In the rows, 128 means zero.
Families of rows that turns and mirrors carry onto each other, the same ones carrying the whole set onto itself: the rest of each named row's family, in list order:
9 families of 4 rows:
kar: [ 92 158 147  94 130 143 148  99  95 153 134 152]
filel: [118  94 124 125 111 166 123 145 112 113 148 106]
zeda: [129 115 152 159 118 154 107 147 106 109 137 107]
Lavaf: [134  95 144 144 103 162 112 137 101 120 135 108]
sikiv: [109 145 189 137 129 161 104 131  88 145 132 139]
betop: [114 105  97 113 116 149 163 122 106 139 142 133]
bugi: [110 156 191 129 143 149 106 114 111 145 133 144]
deg: [122 136 189 140 130 138 108 127  87 139 160 125]
Gub: [124 154 150  86 144 127 159 113  97 134 124 154]
Simut: [115 128  95 119 120 154 162 143 117 120 124 129]
Futug: [124 118  98 106 119 156 161 121 102 121 123 144]
rop: [105 155 192 152 139 140 115 125 105 133 135 129]
riliz: [111 149 187 145 147 131 117 129  85 138 149 128]
ves: [ 96 160 148 104 137 134 157 102 126 146 126 154]
duru: [111 152 165 111 137 133 159  99  97 160 115 147]
tipup: [113 116 101 119 123 142 166 129 126 111 139 133]
pup: [132 160 185 126 127 136 109 140 110 156 142 135]
Bigod: [126 157 188 132 152 132 108 127 104 140 127 122]
tuzen: [132  99 151 151 122 158 115 132 124 105 147 110]
sok: [111 164 138  97 160 136 156 112 117 147 119 143]
piru: [ 99 123 109  95 125 154 170 123 115 139 122 136]
liko: [135 105 146 129 119 166  99 133 123 109 156 114]
nin: [131 113 106 115 145 170 168 117 109 119 136 118]
vomub: [127  99 100 121 123 153 153 118 131 124 137 125]
fimub: [113 158 150 106 127 131 148 104  98 163 120 160]
legov: [135 129 141 150 115 167 113 137 113 127 149  84]
butaz: [ 93 153 174 106 138 134 144 109  96 160 119 141]
Vaguv: [133 104 130 144 118 179 111 130 100 114 152 112]
kod: [115 131 102 108 118 166 169 124 115 129 117 134]
buno: [110 150 149 105 139 136 156  89 118 160 114 142]
rused: [125 124  93 108 136 148 152 128 126 118 137 113]
madas: [112 122 189 140 129 149 100 137  94 140 148 116]
ruze: [131 110 129 130 109 175 113 142 114 110 160 113]
Bab: [ 93 160 130 103 141 127 164 107 105 140 132 150]
sumal: [143 111 144 145 135 151 105 146 120 119 150 100]
nuf: [118 150 180 148 124 146 101 120  86 151 149 125]

The rest of the family of Bab: zeda, bugi, vomub
The rest of the family of ves: rop, tipup, tuzen
The rest of the family of Gub: pup, nin, legov
The rest of the family of rused: Bigod, sok, sumal
The rest of the family of kod: deg, duru, ruze
The rest of the family of betop: kar, Lavaf, sikiv

